Each row has a name. Each question is about the rows just above it.

<139>: 184 92 115 94 170 103 108 65 89 100 167 111 78 94
<92>: 165 66 104 52 159 55 97 91 46 80 153 97 57 23
<94>: 118 92 157 94 120 95 166 79 94 167 130 154 92 114
<55>: 107 51 156 78 123 80 153 89 88 169 147 172 60 90
<91>: 87 113 57 110 69 115 42 115 115 42 74 43 116 87
<33>: 154 95 111 83 140 68 84 92 80 86 129 89 100 92
<45>: 124 98 153 90 132 84 168 83 86 166 130 160 99 119
<142>: 185 92 138 99 108 91 159 94 91 153 96 137 101 119
Go on from 115 42 74 43 to the end of its row. -> 116 87
Go on from 111 83 to the end of its row. -> 140 68 84 92 80 86 129 89 100 92
After 184 92, its row goes on with -> 115 94 170 103 108 65 89 100 167 111 78 94

<122>: 120 57 93 89 127 47 84 122 66 118 123 58 71 108 25 132 125 34 80 31 109
 89 17
<62>: 116 108 106 119 122 53 122 92 157 103 125 97 128 122 41 49 61 69 147 41
 58 116 125
<163>: 120 57 93 89 107 47 84 122 66 118 101 58 71 108 123 132 125 34 80 31 109
 89 17
<129>: 77 100 61 84 116 75 26 95 98 103 132 119 96 65 132 77 62 105 76 72 51
 128 123
<88>: 112 91 133 112 99 84 119 34 86 122 75 57 71 108 40 131 125 118 128 81
 124 72 95
<40>: 120 57 93 89 107 47 84 122 66 118 123 58 71 108 123 132 125 34 80 31 109
 89 17
<126>: 95 120 45 17 67 131 128 158 74 63 133 72 120 110 97 85 107 120 92 135 94
 81 89
<75>: 150 127 97 121 78 129 118 122 110 58 110 102 132 63 79 87 147 138 142
 121 97 149 40
Go on from 97 128 122 41 to the end of its row. -> 49 61 69 147 41 58 116 125
The rest of the row after 97 121 78 129 118: -> 122 110 58 110 102 132 63 79 87 147 138 142 121 97 149 40

<179>: 101 122 96 173 93 88
<219>: 72 142 125 142 103 111
<134>: 114 60 106 117 105 100
<46>: 71 142 100 95 91 69
<121>: 86 122 119 79 64 113
<25>: 104 107 115 73 119 44
<210>: 102 90 106 44 103 100
<161>: 92 135 103 123 92 103
<85>: 101 150 96 173 93 88
<189>: 90 158 116 126 68 84
<80>: 104 107 115 108 84 83
<54>: 114 60 107 117 125 126
The rest of the row after 108 84: -> 83
After 71 142, its row goes on with -> 100 95 91 69
After 114 60 106 117, its row goes on with -> 105 100

<135>: 42 172 126 95 60 53 105 95 67
<128>: 42 172 126 95 60 53 102 86 89
<82>: 42 172 126 95 60 53 104 95 118
<51>: 42 172 126 106 60 53 104 95 119
The rest of the row after 42 172 126 106: -> 60 53 104 95 119
After 126 106 60 53 104, its row goes on with -> 95 119
The rest of the row after 126 106 60: -> 53 104 95 119
Go on from 95 60 53 104 95 to the end of its row. -> 118

<83>: 29 27 44 99 99 49 84 170 74 107 93 43 91 108 123 152 79 36 140
<4>: 119 117 41 125 56 85 100 71 54 62 115 147 60 63 112 81 71 115 107
<48>: 72 96 74 139 48 88 103 123 25 82 80 119 60 62 111 81 33 118 68
The rest of the row after 60 62: -> 111 81 33 118 68
Go on from 82 80 119 60 to the end of its row. -> 62 111 81 33 118 68
The rest of the row after 111 81: -> 33 118 68

<53>: 122 104 83 97 140 92 144 90 87 80 149 119 104 93 71 81 108 104 89 81 97
 116 107 105 68 120 88 106 98 176 128 120 124 83 45 124 89 114 98 87 58
 98
<87>: 120 97 95 115 132 50 89 108 98 72 105 109 100 80 118 126 109 79 105 87
 109 94 99 93 69 141 67 106 105 115 106 106 93 64 81 89 82 115 96 60 69
 81
<106>: 122 96 92 104 106 79 87 129 68 111 52 93 131 108 128 121 112 99 105 78
 103 118 173 111 93 92 80 132 84 87 131 75 107 115 83 90 68 100 114 92
 82 74
<23>: 106 104 70 71 128 90 145 87 79 72 103 101 88 103 76 79 99 125 117 104 89
 110 113 103 83 80 106 159 82 132 112 98 112 64 81 103 91 143 95 84 66
 90
<123>: 98 107 79 100 137 80 146 87 79 87 149 127 101 114 75 80 88 97 76 88 99
 116 95 102 70 103 94 97 107 166 112 115 118 90 59 115 112 115 104 70 89
 97
<124>: 96 94 74 97 134 75 121 79 72 67 111 120 88 104 76 79 99 114 102 71 109
 102 146 113 52 99 86 98 73 115 94 59 89 125 35 103 94 149 111 65 118 91
<153>: 47 132 31 106 149 77 76 85 79 105 111 133 74 68 99 106 82 124 137 83 93
 100 85 115 91 134 68 64 105 121 80 124 95 94 79 76 92 118 104 70 93 92
<90>: 64 92 91 121 125 93 80 132 70 73 123 124 125 86 109 93 101 100 105 63 90
 100 94 89 89 117 92 115 90 115 94 99 112 64 68 120 89 128 109 65 114 95
The rest of the row after 132 50 89 108 98: -> 72 105 109 100 80 118 126 109 79 105 87 109 94 99 93 69 141 67 106 105
 115 106 106 93 64 81 89 82 115 96 60 69 81
After 88 104 76 79 99, its row goes on with -> 114 102 71 109 102 146 113 52 99 86 98 73 115 94 59 89 125 35 103 94 149
 111 65 118 91
The rest of the row after 122 104 83 97: -> 140 92 144 90 87 80 149 119 104 93 71 81 108 104 89 81 97 116 107 105 68
 120 88 106 98 176 128 120 124 83 45 124 89 114 98 87 58 98
After 115 94 99, its row goes on with -> 112 64 68 120 89 128 109 65 114 95
After 98 112 64, its row goes on with -> 81 103 91 143 95 84 66 90
After 131 75 107 115, its row goes on with -> 83 90 68 100 114 92 82 74
After 146 87 79, its row goes on with -> 87 149 127 101 114 75 80 88 97 76 88 99 116 95 102 70 103 94 97 107 166
 112 115 118 90 59 115 112 115 104 70 89 97

<115>: 115 183 165 173 174 138 164 113 138 129 109 107 111 157 174 174 120 106
 156 115 113 113 173 115 138 147 110 165 112 112
<66>: 66 164 165 172 156 129 149 73 128 121 80 84 76 142 156 156 114 84 142 65
 105 73 156 66 129 136 77 149 105 106
<21>: 78 164 151 157 174 137 164 113 138 123 88 91 86 144 158 157 115 91 144
 65 104 84 157 77 129 136 85 151 108 107
The rest of the row after 65 105: -> 73 156 66 129 136 77 149 105 106
After 164 151 157, its row goes on with -> 174 137 164 113 138 123 88 91 86 144 158 157 115 91 144 65 104 84 157 77
 129 136 85 151 108 107
After 91 86, its row goes on with -> 144 158 157 115 91 144 65 104 84 157 77 129 136 85 151 108 107
Go on from 165 173 to the end of its row. -> 174 138 164 113 138 129 109 107 111 157 174 174 120 106 156 115 113 113
 173 115 138 147 110 165 112 112
After 174 138 164 113 138, its row goes on with -> 129 109 107 111 157 174 174 120 106 156 115 113 113 173 115 138 147 110
 165 112 112
After 174 120 106, its row goes on with -> 156 115 113 113 173 115 138 147 110 165 112 112

<131>: 68 130 132 41
<26>: 110 153 95 111
<89>: 146 153 176 109
<69>: 110 139 133 104
<6>: 110 139 72 98
<151>: 88 146 123 84
<49>: 170 138 93 87
<157>: 71 100 121 54
<141>: 68 129 132 41
<27>: 110 153 92 11
Go on from 68 130 to the end of its row. -> 132 41
Go on from 138 93 to the end of its row. -> 87
The rest of the row after 110 139 133: -> 104
After 153 92, its row goes on with -> 11

